Turns, then the turns between two rows, first turn first; the first pair answered
turn gaz:
[  0,  12,  24,  -1,  -4, -18, -11,  21,  -7,  24,  46,  18, -11,  -8,   3,
  10,  -7, -34,  -6,  -8, -18,  -8, -49,  -9,  -3,   9,  15,  -9, -22, -29,
 -14, -19,   8, -11, -22,   6, -24,  15,  10,  40,  54, -10,  34, -10, -19,
   5, -28,  10]  ->  [  9,  -2,  35,  15,  -6, -19, -16,  12,   0,  21,  57,  21,  -8,  12,   5,
  17, -10, -30, -12,  -1, -12,  -6, -48,  -2,   4,  -5,  33, -14, -32,  -9,
   4,   4,   8,   0,  -4,  -9, -25,  18,   2,  21,  44,  -5,  16,  -4, -18,
  27, -16,   7]
[  4,  36, -10,  -1, -15, -24, -26,  -4, -16,  19, -10, -16,   1, -41,  15,
  28, -17, -14,  45,   6,   3,  19, -12, -46, -11,  -3, -16, -21,  36,   1,
   2,   4,  41, -11, -34, -13, -41, -20,   6,  13,  45,   7,  -2, -10,  36,
 -10, -44,  15]  ->  [ 12,  20,   1,  14, -18, -45, -30,  -3, -23,   9,  10, -12,  15, -25,  25,
  39, -18, -22,  36,  -2,   7,  25, -27, -40,   3, -13,   2, -27,  12,  18,
  11,  19,  44, -13, -40,  -5, -52, -20,   1,  10,  38,   4, -12,  -4,  35,
  10, -40,   0]
[ 56,   1,  44,  67, -47, -17,  13,   1,  43,  65,  -5,  -6, -22,  39,   3,
   8, -27,   3,  -4,  35,  16,   5,   2, -18,  -2, -30,   0, -31, -33,  51,
  24,  26, -31, -10,  25,  24, -25,  -6, -36, -14,  27,   0, -32,   5,  19,
  54,  45,  14]  ->  [ 58,  13,  32,  58, -39,  21,  24,  -3,  58,  56, -27,   2, -53,  21,  -6,
 -12, -18,  26,  -1,  56,  24,  -3,  39,  -9, -12, -18,  -5,  -1, -14,  42,
  28,  20, -49, -15,  35,  10, -10, -20, -26, -43,  15,   7, -30,   1,  40,
  21,  53,  41]
turn Nam:
[  7, -23, -12,   5, -13,  42,  10,  -9,   2, -30, -12,  21,   3,   2, -28,
 -11,  11,  10,  13,  18,   7,  -6,  38,  12,   0,  30,  -7,  -8,   0, -13,
   7,  20,  19, -24,  -4,  -2,  15,  26,   4,  -4, -40, -35,   7,  13, -19,
 -16,  15, -31]  ->  [-18,  -6,  -8,   6,  19,   6, -14,  -2,   2, -48,   8,   9,  -6,  18, -27,
 -21,  15,   7,   7,  17,   9,   1,  24,   8,   3,  39, -17,  -7,  28,  -8,
  15,  15,  19,   2, -13,   4,   5,  12,  14,  -2, -21, -27,   0,  37, -27,
  16,  12, -35]
[ 18, -15,   6,  97,   5,  65,  -2, -18,   7,  51, -28,  34, -35,  61,   0,
  10, -49,  -9,  20, -15, -12, -29,  13,  70,  12, -25,  19,  -2, -32,  -3,
  72,  36,   1,  -4, -47, -10,   7,  12,   1,  -4, -17, -16,  -6,  21,  -5,
  -2, -27,   4]  ->  [  3,   3,  -8,  82,  27,  81, -16,  -9,  17,  29, -43,  39, -46,  42, -19,
 -12, -42, -11,  24, -23, -15, -28,  28,  65,   5, -10,   7,   5, -18, -16,
  71,  19,  19,  -6, -59, -10,  15,  17,  20,   2, -21, -12,  17,  34,  -1,
 -23, -35,   6]
[  7, -28,  19,  45,  24,  -6, -19, -55, -12,  -6, -40,  -8,  -2,  62,  26,
   7, -11,  14, -19,  32, -11, -25,  -2, -37,  20, -51,  -8,  -3,  21, -19,
 -40,  -1,  -5,  -7,  11, -28,  21,  34, -70, -32, -31,  32, -47, -42, -12,
   5,  28, -24]  ->  [ 14, -18,   3,  28,  20,  36, -19, -47,  -4, -10, -59,   3, -14,  34,  18,
 -21,  -6,  22,  -1,  22, -20, -29,  24, -38,  18, -35, -23,   4,  21, -31,
 -48, -24,   6, -28,   9, -34,  43,  46, -54, -28, -45,  28, -32, -47,  -8,
 -31,  23, -10]
[ 23, -29, -15,  -2, -18,  38,  25,   1,  -8,  -7, -21,  -4,  48, -19,  11,
  14, -37, -15,  18,  21,   2,  17,  19, -46,   2, -22,  39,  -3, -47,  -9,
 -17,   9, -34, -34,  53,  -2,  16,  -5, -19, -30, -24, -12,  -4, -31,  14,
  -9,  60,   6]  ->  [ -8,  -4, -38, -33,  19,  49,  -7,  23,   7, -43, -29,  11,  13, -34, -11,
 -29, -22, -14,  34,   3,  -7,  19,  46, -45, -23,  21,   2,  19,   2, -24,
 -33, -22,  -1, -24,  27,  -6,  26, -14,  24, -20, -18, -14,  32,   0,  -5,
 -32,  36,   0]
turn nuzek:
[  15,  -16,   23,  -16,   61, -100,  -31,   -3,   -5,   27,   19,  -30,
   27,  -24,   10,  -51,    7,  -57,   -5,  -19,   17,   25,  -75,  -28,
  -28,  -21,   -5,  -10,   28,   38,   26,   55,   -5,   19,   13,   83,
  -30,    7,    8,   47,   29,  -27,   24,   19,    6,   82,  -54,  -13]  ->  [   6,  -13,  -12,  -40,   82,  -46,  -67,   12,   22,   -6,   -4,   -5,
   -5,  -22,  -21, -105,   21,  -47,   13,  -32,    9,   11,  -29,  -19,
  -31,   24,   -9,    3,   30,   35,   30,   37,   27,    1,   -2,   68,
   -1,   34,   47,   40,  -29,  -40,   57,   55,  -13,   36,  -49,  -17]
[ -5,  11, -26,   7,  -7,  22,   2, -19, -24,  36, -41,  -9,  -3, -23, -18,
 -18,  15,  -8,   5,   6, -10,  -3,  16, -13, -22,  20, -10,  34,  28, -37,
 -21, -12, -30, -10, -16,  12,  -4,  13,   5, -26,  -5,  12, -20, -12,  34,
 -12,  -2,   8]  ->  [ -3,  -1, -21,  15, -14,   0,   5, -27, -30,  49, -36, -15,   9, -18, -10,
  -7,   6, -16,   3,   7,  -7,   0,  -1, -16, -22,   9,  -7,  26,  22, -42,
 -16, -10, -39,   2,  -4,  18, -21,  11,  -7, -16,  11,  17, -27, -20,  42,
   2,   5,   2]
[ 45,  -2,  13,  -3,  23,   9,  10, -42, -16, -22,   3,  16,  -7,  16, -39,
 -30,  27,   4, -18, -50, -16, -33,  -7, -23,  34,  15,  10,  35, -58, -19,
   2,  29, -12, -46, -19,  21, -30,  23, -17,  -2,  -6,  -9,  -8,  47, -39,
   6,  36, -15]  ->  [ 47,   2,  22,   9,  16,  14,  28, -44,  -6, -14,  -6,  28,  -5,   2, -36,
 -18,  25,  15, -20, -35,   1, -36,  -5, -17,  34,  12,  21,  47, -63, -24,
  15,  42, -24, -50,  -5,  18, -22,  17, -25, -15,  -4,  -7, -13,  29, -29,
  -1,  44,  -2]
Pairs:
(2 to 3 turns a pair)
[ -7,  12,  -1, -20,   8, -24, -20,  -6,  -1,  -8,  -1,  -9,   0, -14,  -2,
  -8,  10,  -2,   9, -12, -20,   4,  -9,   1, -24,   6, -18,  -3,  12,   2,
   5,  -6,   5,  30,   1,  10, -11, -14,  15,  39,  11,  -3,  -5,   8,  -3,
  30,  -9, -17]  ->  [ 17, -21,   8,  -1, -16, -10,  -2, -16,   2,  13,  -1,   7,  25,   6,   5,
  15,  -5,   0,  -1,  -2,  -8,   3, -17,   0,  -3, -22,  13, -14, -26,  16,
  14,  19,  -5,  14,  18,   9,  -4,  -1,  -7,  34,  -6, -13, -24, -16,   5,
  25,   6, -15]
gaz, Nam
[ -2, -20,   2,  40,  -1, -61,  -1, -26,  15,  -2,  26, -27,  -9,  28,  43,
  52, -30,  -4,   3,   6,   2,  -9, -18, -18,  -5, -35,  14, -26,  24, -28,
  16,  23, -54,  22,  32,  20,  21, -10,  -3, -29,  23,   9, -48,  -1,  32,
  24,  12,   5]  ->  [ 14, -31, -14,  12,  -9,   5,   9, -23,  19,   3,  -6,   1, -26, -12,  33,
  32, -32,  12,  12,  24,   0, -25,  22, -21,  -4, -16,  16,  -8,  19, -42,
  13,   7, -67, -13,  44,   8,  59,   6,  -2, -45,  -8,   8, -26, -26,  45,
 -34,  14,  27]
gaz, Nam
[  5, -18,  -1,  -4, -21,  -2,  22, -12,  18,  22, -11,  10,   2,   0,   0,
  32, -32,  13,  -3,  23,  -2,   7,  -3, -12, -20,  -6,   1,  -1, -10,  37,
   2,  15,  -2,   2,   9,   8, -13,  11,  -4,   5,  15,   5,  -2,   4,  -4,
 -19,   0,  -5]  ->  [ -7,  -9,  -4,  -5,  -5, -21,   7,  -5,  13,  12,  -4,   0,  -7,   9,   0,
  23, -26,   6, -12,  15,  -2,   8,  -4,  -7, -36,  -6,  -8,  -1,   8,  49,
   3,  14,  11,  22,   6,   6, -24,  -3,   2,   7,  29,   7,  -6,  14, -17,
  -4,  -3, -10]
Nam, Nam, Nam
[ -4, -41,   6, -19, -22,  83,  59,   5, -23,   2, -12, -19,  23, -54,   6,
   0,  -2,   6,   4,   2,  50,  16,  -9,  -9, -37,  31, -10,  -5, -31,  -9,
 -19,  10,   0, -42,  39, -11,  -1,  10, -20, -12, -28,  -9,  21, -44,  22,
 -27,  23,  29]  ->  [-57,   5,   0, -11,  40,  19,   2,  30,  -6, -51,  25, -37, -13, -10, -13,
 -37,  35,   6,  -6,  -9,  44,  30, -13,   7, -50,  46, -34,   8,  34,   9,
 -11,  -1,  26,  21,   9,  -5, -35, -24,  26, -22,   4,   3,  27,  20, -14,
  25,  26,   4]
Nam, Nam, nuzek
[ 27, -16,  -6,  23,   3,  46,  27, -18, -13,  18, -34, -12, -61,  16,  20,
   6, -58,   2,   7,  -9,  11,  -8, -11,   2,  29, -11, -10,   3, -33,  25,
 -20,   4, -27,  -3,  22, -13, -12,  -2,   9,  -7, -19,   4,  -2,  30, -16,
 -45, -10,  15]  ->  [  6, -11,   4,  30,  10,  -3,  33, -13, -26,  22, -15, -38, -54,  14,  39,
  21, -63,  -6,   0,  -8,  15,   8, -30,  -3,  12, -36, -26, -11,  -4,  16,
 -30,   6, -27,  29,  20,  -3, -35, -18,  -2,  -3,  24,  17, -21,  19, -15,
 -20, -16,  20]
Nam, nuzek, nuzek
[ 75, -38,  -3,  29, -15,  20,  37,   4, -36,  46,  -7,  21, -25,  19, -10,
  -2, -20,  19, -20,  -6, -11,  -5, -21,  27,  39,   5,  45, -28, -70,  17,
 -16,  27,   1,   5, -10,  20,  -3,  12,   5,  16, -35,   9, -17, -40,  13,
 -35,  12,  -6]  ->  [ 61, -16, -15,  10,  -3,  45,  45,   7, -36,  51, -26,  20, -43, -12, -18,
 -20, -22,  25,  -6,   7, -18, -15,   5,  24,  27,  20,  24, -13, -43,   6,
 -20,   9,  -5,   1,  -8,  11,   8,   3,   9,   6, -32,  18,   3, -52,  23,
 -70,   9,  12]
gaz, gaz
[ -9,  16, -19, -24,  28, -46, -18,   8, -17,  33,  13,  10, -47, -30,   2,
   9, -17,  10,  19, -21,   1, -24,  -8, -26, -24, -17,   3,  17,  20,  35,
 -14, -39,  20,  10,  -8,  22,   3, -62,  29, -18,  23,  35,  55,  10,   5,
  -8, -44,  16]  ->  [ 13,   0, -18, -35,   6, -19,  10,   4, -19,  44, -11,  24, -37, -45,   2,
  16, -34,   5,  29,  -7,   9, -36,  -1, -29, -20, -13,  11,   6, -13,  23,
 -23, -32,   6, -29,   2,  22,  18, -51,  10, -14,   2,  16,  54, -10,  13,
 -32, -46,  19]
Nam, Nam, Nam
[ 40, -20,  -7,  14, -31,  30,  11,  -8, -27,  29,  -6,  17, -10, -30,  -1,
  10,  -3,  16,  17,  -7,  20, -17,  11,   9,  19, -40,  38,  12,  -6,  -3,
 -24,  -5, -22, -35,   5,  26,  12,   8, -23, -22,  30,   4,  -3, -15,  23,
 -19,  -5,   3]  ->  [  8,  16,  -4,   5,  -1,   1, -10,  12, -29,  17,  13,   9, -42, -30,  -1,
  -7,  17,  15,  20,  -5,  22,  -5,  13,  11,  -7, -25,   8,  33,  53, -11,
 -29, -17,  -7,   5,  -5,  22,   5, -21,   2, -22,  68,  18,   8,  12,  14,
  -4, -15,  15]
Nam, nuzek, Nam
[-14, -29,  26,  21, -12, -19, -22,   1,  29,   8,  -7,  26,  26,  48,  -3,
 -21,   7, -17, -47, -24,  31, -21,  -8,   8,   7,  -9,  39, -33, -62,  23,
  30,  23,  11,  -2,  -8,   5, -25,   7,  25,  25,   6,  12,  -7,  28, -37,
  22,  28,  25]  ->  [-32,  -8,   0, -13,  10,  25, -34,  12,  39,  -8, -32,  43,  -2,  20, -23,
 -55,  23,  -6, -20, -20,  26, -26,  35,  10, -12,  27,  23, -12, -33,   7,
  14,  -4,  22, -14, -13,  -2,   7,   6,  46,  18,  -1,   5,  27,  40, -38,
 -19,  19,  38]
Nam, gaz, Nam
[-11,   2, -33, -50, -11,  38, -36,  38,  10,   6,  -3,  28,  13,  -6, -30,
 -16,   1,  23,  30, -29, -10,   1,  26,   1,  18,  33, -13,   2,   6,  -5,
 -42, -35,  35, -10,  29,  -6,  32,  35, -15, -32, -25,  -6,  40, -20, -44,
 -28,  -7,  14]  ->  [ -3, -21,   0,  -8, -10, -26, -29,  33,  -9,  28,  49,   2,  56,  29,  -2,
  29,  -7,   2,   5, -35,   5,  27, -28,  -4,  28, -12,   0, -25, -12,  17,
 -24,  -5,  22,  20,  24,   8, -16,  23, -37, -15,  16,  -2,  -7, -22, -58,
  47,  -1, -11]
gaz, Nam, Nam
[ -4, -13,  13,  50,  -8, -46,  23, -26,   2,   6,   8,  -9,  24,  23,   8,
  69,  17,  19, -21,  41,  38,   5,  -6, -27,  -7,  -6,  -2,   4,  -4,  23,
  -8,  39, -21,  20,  31,  -2, -22, -22, -21,   8,  -4,  -8, -29, -37,  24,
  75,  21, -19]  ->  [-54,  28, -10,  16,  40, -42, -13,  -4,  10, -36,   4,  -7, -16,  10, -18,
  11,  40,  21,  -4,  23,  23,  -1,  23, -23, -33,  39, -51,  24,  55,  12,
 -25,   3,  19,  48,   8,   1, -14, -37,  23,  21,  14,   3,  12,   4,   1,
  56,   1, -11]
Nam, Nam, Nam
